128 stands for zero in the data rows.
Some points, one per row:
[121 124 152 107 113 120 165  62  74  89 129  98 191  88 112 119 129  88 194 150  81 122 177 173]
[153 165 128 110 146  56 177  81 177 109  80 150 101 169 112 156 155 143  58 127  91 117 210 239]
[109   0  74 103 175  64 113 108 149 142 230 170 163 172 147  82 255  71  47  97  93 153 124  81]
[155 136  95 145 179  95 127  98 190 114 160 175 158 197 117 122 205 119  49 142  74 119 153 188]
[142 101 102 105 165  74 134  71 175 135 177 125 167 171  93 132 192  88 112 125  48 158 173 206]
[150 255 154 110  99 192 155 105  84  91  19  72 139 102 111 177  23 176 186 123 145  79 161 174]
[172 144 113 111  95 107 111 159 139 131  91 103  82 153 121 141  95 144 117 161 127 122 171 158]
[ 77  30  92 123 148 129  58 159 106 158 224 114 172 133 168 134 157  45 221 163 125 159 112  37]
[163 195 122 173 111 141 133 154 170  96  98 178  57 169  80 107 104 192   0  53 180 107  97 117]
[100  90 119  90 130 156 102 122 125 118 135  80 196 104 153 122 132  70 214 200 106 146 136 161]
[ 74  96  72  99 174  91  84 184 111 157 225 140 169 106 203  97 178  60 205 132 111 188 114  76]
[ 82  25  71 141 255  18 106  99 150 116 255 229 234 145 128  43 255  68  71  98  78 179 202 114]
[139  85  92 104 181  76 109  93 168 150 174 151 151 165 109 136 219 102 136 138  67 168 183 131]
[ 53 104 102 133 255  64 135  89  96 146 236 196 160  59 158  78 175 106 169  77 144 130 128 118]
[168 194 145 161 134 145 181 146 179  87  34 185  80 128  76 127 102 210  33  38 202 100 101 139]
[130 235 194 149 113 167 160 153  90 141  57 149  11  72 149 124   0 204 127  53 255  87  14  79]
[114 133  84 122 110  66 110 128 156 103 180 149 178 144  95 143 201  95 110 149  60 200 212 164]
[134 175 167 112  73 188 161 131  77 125  99  64 162  88 120 144  68 133 247 196 130 117 135 156]
[114   0  45 102 153 101  70 220 131 193 252 137 199 168 146 127 196  60 123 171  74 176 150  51]
[153 209 161 171  94 183 183 107 112  89  56 135  89  65 144 138   3 187 155 108 182 111  75 111]
[145 173 174 138 112 124 142 110 176  80  80 160 116 149  75 150 124 196  53 124 105 151 133 168]
[151 143 109 115 166 105 130  99 160 113 151 149 144 159  91 129 169 137  67 103  96 153 186 163]
[125 118 144 132 107 177  95 112  75 138 136  64 131 133 157 138 112 117 193 153 114 110 109 109]
[152 109 154 102 123 102 148  72 184 104 100 123 159 145 106  99 197 136 104 111  71 151 145 162]
[137 140 174 121 134 156 150  87  70 120  88  69 166  71 124 146  91 119 203 155 126  93 115 118]
[110 103 120 116  96 127 111 122 136  91 147 125 189 105 100 103 126 128 142 172 114 130 169 145]
[ 91 119 101 113 161 132 133 112 112 108 154 120 139  86 142 104 111  93 199 172 111 162 134 135]
Then 24 other points, each followed by its number:
[107  87  90 174 165  12  98 122 153 138 248 218 214 151 160  70 255 112  81 115 103 165 147  90] 0
[ 86  16  93 113 147 148  85 165 148 158 209 150 176 144 134 119 193  55 140 162 106 160 105  66] 1
[ 96  32  89 125 149  98  91 205 150 147 226 150 187 190 146  94 209  62 119 168  90 171 170  55] 2
[125 147 156 138 166  56 167  74 142 135 171 157 171  95 123 101 172  92 186 103 121 127 145 141] 3
[120 212 130 112  82 172 156 126 121 139  50  72  87 103  99 178  38 132 167 127 129 104 121 167] 4
[ 94  41  79 132 191  22 130 100 160 150 255 184 180 186 135  74 252 108  85 114  98 154 158 133] 5
[148 174 157 136 140 151 166 183 174 126  30 185   9 181 112 128  65 200  18  87 181  91  90 125] 6
[144 165 100 169  83 108 102 149 130 119  85 120  90 163 120 164 110 119  74 153 109 164 148 141] 7
[152 167 162 125 113 146 143  97 110 158  79  71 116 101 143 178  70 140 172 142 141 105 128 145] 8
[132  41 117 124 149  69 125 148 133 112 245 179 196 176 110 107 234  75  62 134  76 173 165  91] 9
[160 100 133 126  77 106 120 125 204 114 123 116 132 194  94 169 179 156  79 146  76 151 153 137] 10
[164 106 127 173 114  68 107 119 203 134 199 137 126 222  91 157 190 138  35 154  74 172 204 142] 11
[100  80 142  52 171 166 102 130  82 128  74  84 151  97 155 125  78  96 193 134 129 128  88 119] 12
[119 187 187 169  94 215 139 184  69 122  16 131  48  92 136 101  12 224  94  46 237  90   0  59] 13
[154 180 157 151  82 128 134 111 143 112 108 155  85 161 112 142 138 191  60 107 148 107 101 140] 14
[ 92  17  64 119 149 101 114 169 131 120 255 176 177 178 144 104 243  58  47 107  78 219 146  84] 15
[127  59  97 101 111 121  94 110 123 183 160  70 142 111 184 181 135 100 202 160 129 126 154 100] 16
[133 242 179 160  72 158 158 101 129 100  50 157  48 143  96 140  43 204  76  71 181 108  86 139] 17
[144 229 167 128 105 178 116 173 114 114  64  74  78  87 155 136  33 167 164 158 184 126 103 155] 18
[126 216 179 168 119 103 189  82 131 114   5 137  44 131 118  99  76 206  87  98 156  67 114 162] 19
[128   0  53 107 184  76 101 155 149 174 255 160 192 204 125 104 255  76  47 126  44 182 132  96] 20
[157 148 146 184  34 190 124 151 151 171  72 131  32 137 106 160  65 183  91 123 201  64  56  76] 21
[193 120 176 210  64 166 113 178 152 117  89 177  62 169 114 124 140 187  18  57 180 103  77  50] 22
[123 172 175 126  30 252 139 145  89 156  57 103  82  86 145 148  30 193 138  88 239  42  37  62] 23
Which of these numbered points is nearest to each point below, looking only along the 3 directions in which the first points spread most? Its number follows each.
[140 159 157 158  78 224 112 211  54 136  59 109  30 120 138 118   0 155 164 110 199 124  45  86] > 23
[159 179 200 149  81 223 143 155 101 102   0  91  42  65 150 110   0 244  94  63 255  57  14  76] > 13
[127 255 170 160 104 140 183 108 109 122   0 127  75  61 144 151   0 209 142  86 201  92 130 193] > 17
[177 146 137 193  54 132 137 217 152 143  69 163  23 162  79 102  90 192   0  72 161 108  85  83] > 22
[128 229 193 193  73 217 171 161  67 118  29  96  70  49 143 141   0 195 136  73 255  66  64  88] > 23
[ 75  85 102  83 244  99  94 115  77 128 219 182 180  63 186  38 174 117 193 142 127 163  90 110] > 1
[169 221 147 208  98  82 190 100 188  84  94 142  71 173  76 144  80 227  39  88 190  83 166 165] > 19
[116   0  69  81 201  95  84 137 149 150 255 176 173 176 123 105 255  57  57 157  55 197  97  52] > 15
[ 80  52 108 101 137 127  69 186 105 138 166  84 149 114 142 139 154  46 216 212  82 160 165 107] > 16
[123 182 177 112  54 232 154 142 107 117  14 102 100  92  97 150  51 177 153 129 195  82  72  84] > 18
[133  86  94 138 162  67 105 150 159 114 228 184 193 152 170  89 231 115  95 110  91 169 154 111] > 9
[121 195 146 151 143 110 142 113  91 114 115  87 139  59 143 120  41 148 235 141 126 107 141 178] > 8
